Which row each row swaps with, under one turn or mirror
ros: | -164 |   10 |   47 |   40 |   46 | -137 | -139 |  -27 |  -59 |  133 | -329 |   96 |   59 |   -9 |  259 |   82 |  165 |   58 | -164 | -188 |   55 |  -99 |  -31 | -207 | -361 |   32 |   -5 | -109 |
Peb: |  -99 |   43 |   81 |    7 |   45 | -105 | -125 | -115 | -245 |  304 | -103 |   17 |  -12 | -349 |  -47 |  -93 |  -79 |  233 |  159 |  -67 |   25 |   68 |  -95 | -121 | -298 |   31 |   44 | -170 |
gad: |  -84 |  -43 |    5 |    0 |  119 | -268 |  -95 | -207 |    3 |  202 |  -30 |  168 |  -80 |  141 |  202 |  162 |  -55 |   37 |   41 | -181 | -106 |  251 |  -13 |  -84 |  -68 |  182 |  -99 | -219 |
ger: | -209 |  -60 | -107 | -157 |   93 | -271 | -115 | -253 |   43 |  -72 | -154 |   56 |  118 | -277 |  175 |  279 |  -41 |   83 |  -84 |  -66 |    9 |   70 |  105 |   32 | -389 |  108 | -109 |   62 |
zilo: | -133 | -169 |  -85 |  -71 |   53 |   41 |   50 |   -1 | -116 |   84 | -143 |   34 |  -60 | -379 | -158 |  -77 |   66 |   55 |   34 |  101 |   65 |   94 |  130 | -123 | -339 |    2 |  120 |  -92 |
Gudis: | -303 | -193 |   96 | -118 |  -38 |  -60 | -147 | -197 |   11 |  -15 |    8 |  253 | -147 | -164 | -105 |  139 |  155 |  -75 |  -31 |  -14 |  -65 |  154 | -174 |   15 | -239 |  152 |   63 |  -90 |
kug: | -201 |   53 |  -40 |   83 |   27 | -221 |  -21 | -111 |   53 |  186 | -279 |  217 |  126 | -142 |  100 | -172 |  -43 | -135 |   52 |  -77 |   87 |   29 |  103 | -298 | -256 |  300 |  -58 |  -61 |
rolu: | -331 | -178 |  -19 | -127 |   41 |  -38 |  -38 |  -90 | -103 |   65 | -101 |  285 |  120 |  -57 |  101 |   89 |  205 |   14 |  163 |  204 |  -89 |  -89 |   65 |   67 | -245 |  178 | -132 |   51 |
Morad: | -137 | -137 | -147 |  -63 |   43 |   11 |  116 |    0 |  105 |  -21 | -219 |   91 |  -38 | -212 |  -91 |  -49 |   43 | -115 |  -48 |  126 |   44 |   89 |  171 | -148 | -321 |   33 |  106 | -102 |
tefe: | -212 |  -44 | -148 |  -56 |   90 | -278 | -187 | -336 |   62 |  -77 | -160 |   61 |  159 | -262 |  119 |  188 | -102 |   52 | -109 |  -44 |   24 |  118 |   55 |  -33 | -400 |  162 |  -77 |   10 |
musu: | -185 | -184 |  184 |   28 |  101 |   39 |   68 |  -83 |  156 |   13 | -197 |   -5 | -106 |  -37 |  185 |  -48 |  138 |    3 |  -41 | -192 |  -59 |  122 |  -10 |  -83 | -203 |  115 |  127 |  -52 |
tem: | -304 | -126 |   -9 | -183 |   37 |    1 |  -21 |  -75 |  -85 |   31 | -116 |  239 |  147 |  -28 |   82 |  110 |  168 |   48 |  130 |  259 |  -89 |  -75 |   81 |   33 | -211 |  220 | -111 |   52 |
Zitek: | -213 |   64 |  182 | -240 |   47 | -115 |   76 | -148 |   43 |   22 |  -32 |  175 |  105 |   45 |  -11 |  158 | -156 |  238 |  148 |   67 |  -25 |   22 | -153 |  -88 | -309 |  265 |  -69 |  -32 |
zisum: |  -96 |   61 |   27 |  -64 |  146 | -122 |   58 |   45 | -187 |  366 | -159 |  196 |   24 |  -13 |   25 |   12 |   82 |  -34 |  154 |  102 |   72 |  -28 |  123 | -243 | -121 |   27 |  -39 | -148 |
Pafi: | -283 |  -73 |  -25 | -217 |  -94 |  -65 | -177 | -126 |  -49 |   55 |   62 |  306 |  -86 | -170 | -127 |  215 |  120 |  -20 |  -17 |   16 |  -27 |   89 | -151 |   24 | -221 |  166 |   -3 | -167 |
vofi: | -315 |  -32 |   75 | -227 |    0 |  -41 |  -11 | -106 |  -11 |  -13 |  -71 |  208 |  121 |  -27 |  -22 |  150 |   -6 |   90 |  188 |  214 |  -86 |  -82 |  -62 |  -37 | -288 |  234 | -130 |   89 |
pizat: |  -56 |  -56 |  104 | -148 |  193 |   23 |  117 |   25 |  100 |   23 | -155 |  -32 |   10 |   10 |  307 |   93 |   14 |  178 |    1 |  -92 |  -42 |   56 |  153 |  -22 | -187 |  -11 |   87 |  -55 |
Moteb: | -290 |  -84 |   25 | -240 |  -95 |  -94 | -133 | -151 |  -60 |   18 |   85 |  285 | -143 | -184 | -112 |  212 |   55 |   -9 |   13 |   39 |  -29 |  108 | -142 |   26 | -171 |  126 |   23 | -101 |
Kenid: | -137 |  -30 | -116 | -172 |  130 | -244 | -108 | -226 |   19 |  -36 | -159 |  -31 |   87 | -189 |  226 |  313 |  -89 |  123 |  -71 |  -27 |    2 |   17 |  126 |   35 | -365 |   87 |  -84 |   74 |
peziz: | -275 |  -50 | -154 |  -38 |   -1 | -301 | -161 | -319 |   58 |  -18 | -246 |  154 |  124 | -302 |   13 |   48 | -125 |  -38 |  -80 |  -67 |  -27 |   75 |   36 |  -90 | -379 |  276 |  -58 |   12 |
sog: | -120 |    8 |   82 |   30 |   76 | -119 | -119 | -110 | -263 |  275 | -128 |   71 |  -37 | -321 |  -62 |  -71 |  -62 |  229 |  159 |  -65 |   72 |   26 |  -74 | -144 | -287 |   33 |   89 | -211 |
Novi: |  -86 |   20 |  -26 |  -10 |  171 | -238 |  -47 | -166 |   60 |  130 |  -41 |   88 | -104 |   64 |  157 |  185 | -105 |  -71 |   18 | -193 |  -83 |  332 |   45 | -117 |  -63 |  152 |   53 | -132 |
dife: | -104 |  104 | -206 | -229 |  -80 |  -48 |  -86 |   21 | -223 |  160 |   21 |  264 |   -4 |  -67 |  152 |  132 |  -48 |   89 |   60 |  -34 |    5 |    9 |  -72 |  -33 | -187 |  108 |  -95 | -281 |
Beni: | -111 |   74 |  -51 |   34 |   77 | -187 |   76 |   -6 |  -28 |  286 | -225 |  185 |  149 |   -9 |  116 | -136 |   17 |  -72 |   88 |   -1 |  131 |   31 |  143 | -307 | -149 |  148 |  -74 | -125 |
rekeb: | -134 |   60 |  -14 |  -55 |  149 | -200 |  -10 | -225 |   83 |   74 |  -77 |   90 | -125 |   53 |  155 |  189 | -120 |  -66 |  -29 | -174 |  -71 |  321 |   25 |  -31 |  -52 |  205 |  -23 | -156 |
sufa: | -134 |  149 |  -72 | -126 |   49 |  -60 |   17 | -140 |   -3 |    7 |  -99 |   56 |  -46 |  -78 |   45 |   72 | -175 | -115 | -131 |   67 |  -94 |  333 |   52 |  -58 | -264 |  213 |  160 |  122 |
gidur: | -124 |   51 |  -45 |  -49 |  127 | -254 |  -38 | -207 |   71 |   96 |  -39 |  125 |  -99 |   89 |  181 |  205 | -123 |  -47 |    0 | -181 |  -52 |  305 |   47 |  -54 |  -48 |  117 |  -41 | -152 |
fase: | -282 | -210 |  -27 |  -21 |  111 |  -71 | -105 |  -98 | -193 |  137 | -116 |  285 |   90 | -110 |   90 |   16 |  300 |   19 |  174 |   91 | -114 |  -53 |   45 |   13 | -149 |  134 | -139 |  -48 |
lapu: | -112 |  103 |  -22 |   -3 |   80 | -173 |   45 |  -11 |  -62 |  320 | -235 |  186 |  121 |   20 |  115 | -133 |   33 |  -78 |   97 |  -43 |   94 |   -5 |  171 | -281 | -143 |  159 |  -64 | -133 |
ramo: | -296 | -237 |   15 |   45 |   86 |  -59 |  -97 | -120 | -195 |  171 | -111 |  197 |   -7 |  -49 |  121 |   43 |  312 |   21 |  131 |    3 | -121 |  -49 |   19 |   12 | -120 |  189 | -171 |  -57 |
tuv: | -220 |  -20 | -141 |  128 |    0 | -276 |  -90 | -237 |   78 |   56 | -320 |  168 |  129 | -230 |   35 | -162 |  -90 |  -56 |  -32 |  -35 |   58 |   81 |   74 | -216 | -319 |  258 |    9 |  -61 |
Zuvav: | -179 |   86 |  -54 |   -8 |  -44 |  -12 | -121 |  -22 | -212 |  113 | -264 |   92 |  117 | -321 |   81 |  -10 |    3 |  -65 | -168 |  122 |  -19 |  -37 |   38 | -104 | -391 |  109 |  114 |   95 |
vemun: |  -23 |  -47 |   74 | -214 |  206 |  -43 |   80 |  -67 |   47 |   62 | -162 |  -31 |   17 |   -9 |  355 |  157 |  -42 |  160 |   16 |  -89 |  -47 |   68 |  180 |   29 | -186 |   57 |    7 |  -12 |
Muri: | -100 | -121 |   -1 |   71 |  127 | -247 | -126 | -214 |  -21 |  212 |  -93 |  162 |  -81 |  130 |  196 |  165 |   44 |   51 |  104 | -234 |  -71 |  228 |   33 | -100 |  -70 |  142 |  -92 | -212 |
bol: | -301 | -192 |  158 |  -84 |  -41 |  -33 | -147 | -194 |   39 |  -12 |  -18 |  259 | -105 | -204 |  -88 |  146 |  134 |  -41 |  -38 |  -58 |  -46 |  150 | -175 |  -32 | -282 |  119 |   99 |  -25 |
romen: | -128 |  -81 |   26 |   12 |  160 | -252 | -115 | -201 |    6 |  165 |  -87 |  140 | -114 |  111 |  211 |  155 |   23 |  -24 |   62 | -256 |  -78 |  228 |   -4 | -114 |  -33 |  140 |  -46 | -198 |
Gif: | -150 |  -23 | -136 | -202 |  163 | -195 | -124 | -233 |   11 |  -39 | -123 |  -11 |   79 | -244 |  235 |  344 |  -20 |  147 |  -20 |  -57 |   52 |   77 |  125 |    4 | -256 |   44 |  -94 |    1 |
bub: | -245 |   61 |  -80 |  -45 |   31 |   -6 | -122 |  -16 | -243 |   94 | -211 |   45 |  129 | -323 |   91 |   23 |   65 |  -66 | -150 |   66 |  -49 |   21 |   -7 |  -65 | -372 |  129 |  176 |  101 |
rikeg: | -314 | -239 |  146 |  -38 |   -7 |   18 | -133 | -186 |   91 |  -31 |  -85 |  186 | -152 | -180 |  -54 |   75 |  151 |  -61 |  -37 | -126 |  -36 |  166 | -124 |  -29 | -238 |  154 |  121 |  -28 |
Vusar: | -159 | -117 |  -44 |   -8 |   52 |  -35 |  -29 |   -7 | -221 |  190 | -188 |   87 |  -55 | -446 |  -90 | -104 |   49 |   15 |   78 |   86 |   33 |   26 |   45 |  -94 | -335 |   31 |   78 |  -50 |
dukad: | -331 | -127 |   66 | -166 |  -35 |  -25 | -201 | -210 |   19 |  -15 |   18 |  222 | -118 | -224 |  -69 |  184 |   98 |  -49 |  -66 |  -32 |  -76 |  177 | -174 |  -19 | -249 |  118 |   85 |  -42 |
nubuv: | -210 |  -14 | -137 |   73 |  -63 | -265 |  -89 | -224 |   93 |   71 | -287 |  146 |  114 | -245 |   60 | -179 |  -85 |  -24 |  -18 |  -77 |   13 |   87 |   88 | -220 | -352 |  254 |  -13 |  -46 |
bubo: |  -65 |   27 | -150 |   33 |   17 |  -66 |   91 |   61 | -182 |  163 | -198 |   41 |   85 |   74 |  185 | -113 | -133 |  154 |   55 |  -53 |  -89 |   37 |  -24 | -131 | -303 |  268 |   48 | -246 |
pila: | -124 | -174 | -107 |  -80 |   43 |   58 |   51 |   -7 |  -97 |   52 | -159 |   29 |  -43 | -397 | -148 |  -88 |   38 |  -17 |   21 |   98 |   14 |  111 |  110 |  -72 | -351 |   10 |  122 |  -98 |
kobuz: | -151 |   71 |  -66 | -278 |  -47 | -115 | -120 |  -27 | -199 |  184 |   67 |  305 |  -50 |  -72 |  103 |  196 |  -52 |   99 |   80 |   59 |   34 |   -3 |  -47 |  -22 | -147 |  173 | -102 | -278 |
niniz: | -118 |  -79 |   39 |  -24 |   88 |  -67 |  -80 |  -82 | -270 |  276 |  -85 |  -18 |  -79 | -339 | -115 | -112 |  -17 |  174 |  163 |  -12 |   16 |   66 |  -29 |  -82 | -291 |   20 |   88 | -215 |
vidi: | -181 | -259 |  -28 |  152 |   86 |    5 |   -8 | -111 | -184 |   44 | -235 |  -25 |   32 |  -46 |  -29 |   66 |   -7 |   62 |  170 |  135 | -173 |   93 | -156 | -107 | -403 |  200 |   75 |  -11 |
sed: | -177 |  125 |  190 | -213 |   85 | -118 |   18 | -174 |  -32 |   96 |  -25 |   57 |   83 |   23 |  -11 |  141 | -160 |  245 |  218 |   45 |  -15 |   39 | -189 |  -80 | -289 |  167 |  -27 |  -97 |
subul: |  -93 |  -74 |  144 |  -75 |  195 |   26 |  102 |  -53 |   87 |   20 | -168 |  -46 |  -50 |    1 |  308 |   50 |   40 |  107 |   55 | -211 |  -59 |  136 |  160 |  -57 | -160 |   81 |   82 |  -36 |
figib: | -228 |   83 |  120 | -228 |   50 |  -78 |    6 | -115 |    0 |   44 |  -63 |  114 |  119 |   72 |   27 |  166 | -171 |  250 |  223 |   39 |  -36 |  -40 | -188 |  -70 | -343 |  184 |  -66 |  -56 |
mono: |  -94 | -142 |  205 |  -38 |  120 |    2 |   74 |  -60 |  160 |    3 | -230 |   -5 |  -96 |   -1 |  208 |  -82 |  102 |   64 |    1 | -126 |  -45 |  119 |   62 | -107 | -189 |   67 |  219 |  -64 |
kizo: |  -82 |  -87 |  142 | -114 |  183 |   25 |   96 |  -25 |  128 |   47 | -166 |  -31 |  -62 |   35 |  300 |   50 |   17 |  137 |   42 |  -99 |  -25 |   94 |  122 |  -15 | -205 |    6 |  119 |  -56 |
dagiv: | -200 |   72 |  180 | -205 |   42 | -111 |    5 | -140 |  -18 |   97 |  -49 |   60 |  107 |   54 |   38 |  161 | -191 |  277 |  264 |  -34 |   -2 |   29 | -190 |  -98 | -311 |  218 |  -37 | -113 |
bom: |  -35 |   71 | -157 |   77 |   11 |  -32 |   40 |   39 | -185 |  175 | -258 |   18 |   75 |   12 |  129 | -106 | -198 |  161 |  109 |  -11 |  -78 |   31 |   13 | -165 | -304 |  197 |   26 | -236 |
vufep: | -111 |   86 |  132 |  -87 |   89 | -147 |  -93 | -167 | -159 |  263 |  -84 |   16 |   15 | -167 |   21 |   57 | -198 |  253 |  178 | -177 |   13 |   44 | -195 | -112 | -285 |   96 |   25 | -243 |
Kon: | -117 |   64 |  -84 |   88 |   51 | -161 |   61 |  -37 |   21 |  248 | -321 |  139 |   68 |  -48 |  117 | -251 |  -33 |  -39 |   62 |  -61 |   98 |   58 |  119 | -242 | -229 |  174 |  -21 | -160 |
keni: | -298 | -202 |   34 | -127 |   -8 |   18 |  -20 |  -93 | -116 |   39 |  -56 |  254 |   92 | -100 |   65 |   71 |  250 |   39 |  135 |  137 |  -73 |  -83 |   43 |   82 | -233 |  246 | -147 |  -12 |
kov: | -195 |   65 |  -89 |  -62 |   -5 |   -4 | -141 |  -36 | -272 |  101 | -208 |   35 |  124 | -340 |   45 |   -8 |   29 |  -25 | -116 |  104 |  -15 |   31 |   17 |  -27 | -389 |  150 |  133 |   64 |
sotuk: | -161 |   69 |  174 | -176 |   70 | -162 |  -89 | -174 | -104 |  166 |  -30 |   98 |   52 |  -41 |   15 |  118 | -213 |  312 |  213 |  -61 |   23 |   18 | -202 | -162 | -303 |  184 |    5 | -164 |
gub: | -168 |  110 |  -71 | -113 |  141 |  -92 |  -11 | -169 |  101 |  -65 |  -80 |   75 |  -37 | -126 |   71 |  124 | -187 |  -98 | -104 |   28 |  -43 |  357 |   94 |  -16 | -239 |  148 |  115 |   17 |
zukuv: | -177 |  -42 | -168 | -192 |   74 | -285 | -120 | -247 |   51 |  -92 | -159 |   80 |  102 | -250 |  186 |  287 |  -78 |   92 |  -75 |  -53 |   12 |   36 |  128 |  -20 | -335 |  119 |  -99 |    1 |
kamon: | -108 |   84 |    8 |   36 |   48 | -268 |   39 |  -17 |   21 |  226 | -284 |  203 |  156 |  -94 |   69 | -173 |   20 |  -54 |  -40 |  -86 |   42 |   48 |  196 | -307 | -176 |  160 |   -3 |  -55 |
zapuv: | -129 | -175 |   49 |  100 |  149 | -204 | -114 | -187 | -100 |  252 |  -88 |  201 |  -91 |   77 |  196 |  120 |  107 |   11 |   99 | -205 |  -49 |  144 |  -11 |  -38 |  -75 |  171 | -137 | -192 |
Rad: | -324 |  -77 |   25 | -290 |   30 |   76 |  -16 |  -78 |  -34 |  -19 |  -93 |  254 |  162 |  -50 |   63 |   93 |   88 |   76 |  147 |  178 |  -80 |  -48 |   25 |   74 | -259 |  195 | -103 |   55 |
lun: | -283 |  -59 |   35 | -239 |  -49 |  -55 | -132 | -124 | -112 |   42 |   70 |  292 | -157 | -223 |  -59 |  244 |   54 |  -40 |   -7 |   -5 |  -36 |   67 | -162 |   31 | -147 |  167 |  -22 | -156 |
kesek: |    2 |   -8 |    7 | -171 |  187 | -121 |   16 |  -93 |   91 |   28 | -160 |  -95 |    4 |  -53 |  305 |  224 |  -67 |  166 |   -9 | -111 |    3 |   47 |  140 |    3 | -237 |  -31 |  -74 |  -72 |
buzon: | -217 |    4 |  -79 |   64 |   22 | -264 |  -40 | -163 |  102 |  110 | -284 |  202 |  160 | -180 |  107 | -212 |  -38 | -135 |  -36 |  -80 |   43 |   54 |   97 | -263 | -288 |  237 |  -34 |  -77 |
kasol: | -102 | -157 |  -72 |  -47 |  -13 |   19 |  -16 |  -10 | -174 |  146 | -139 |    6 |   27 | -383 | -170 | -108 |   61 |   82 |  153 |   89 |    2 |   89 |   36 |  -96 | -262 |   22 |   92 | -192 |
mebom: |  -41 |   91 | -137 |   27 |   24 |  -62 |   68 |   60 | -161 |  154 | -217 |   78 |  112 |   21 |  196 | -131 | -196 |  137 |   66 |  -71 |  -97 |   47 |   23 | -184 | -297 |  257 |   46 | -233 |
rab: | -111 |  -96 |  -12 |  -15 |   92 |   -1 |  -47 |  -57 | -210 |  218 | -118 |  -28 |  -97 | -401 | -137 |  -98 |   14 |  147 |  118 |  -31 |   54 |   86 |   20 |  -66 | -354 |   23 |   57 | -200 |

vufep swaps with peziz
vidi swaps with ros
figib swaps with Kenid
Novi swaps with Pafi
sotuk swaps with tefe
kesek swaps with vofi
Zitek swaps with Gif
kug swaps with rab
Rad swaps with vemun
bub swaps with bubo
zapuv swaps with rikeg
Zuvav swaps with bom
gidur swaps with Moteb
mono swaps with fase
kamon swaps with kasol
kobuz swaps with gub
ramo swaps with musu
zisum swaps with Morad
pizat swaps with tem
keni swaps with subul
buzon swaps with niniz
Kon swaps with Vusar
sufa swaps with dife

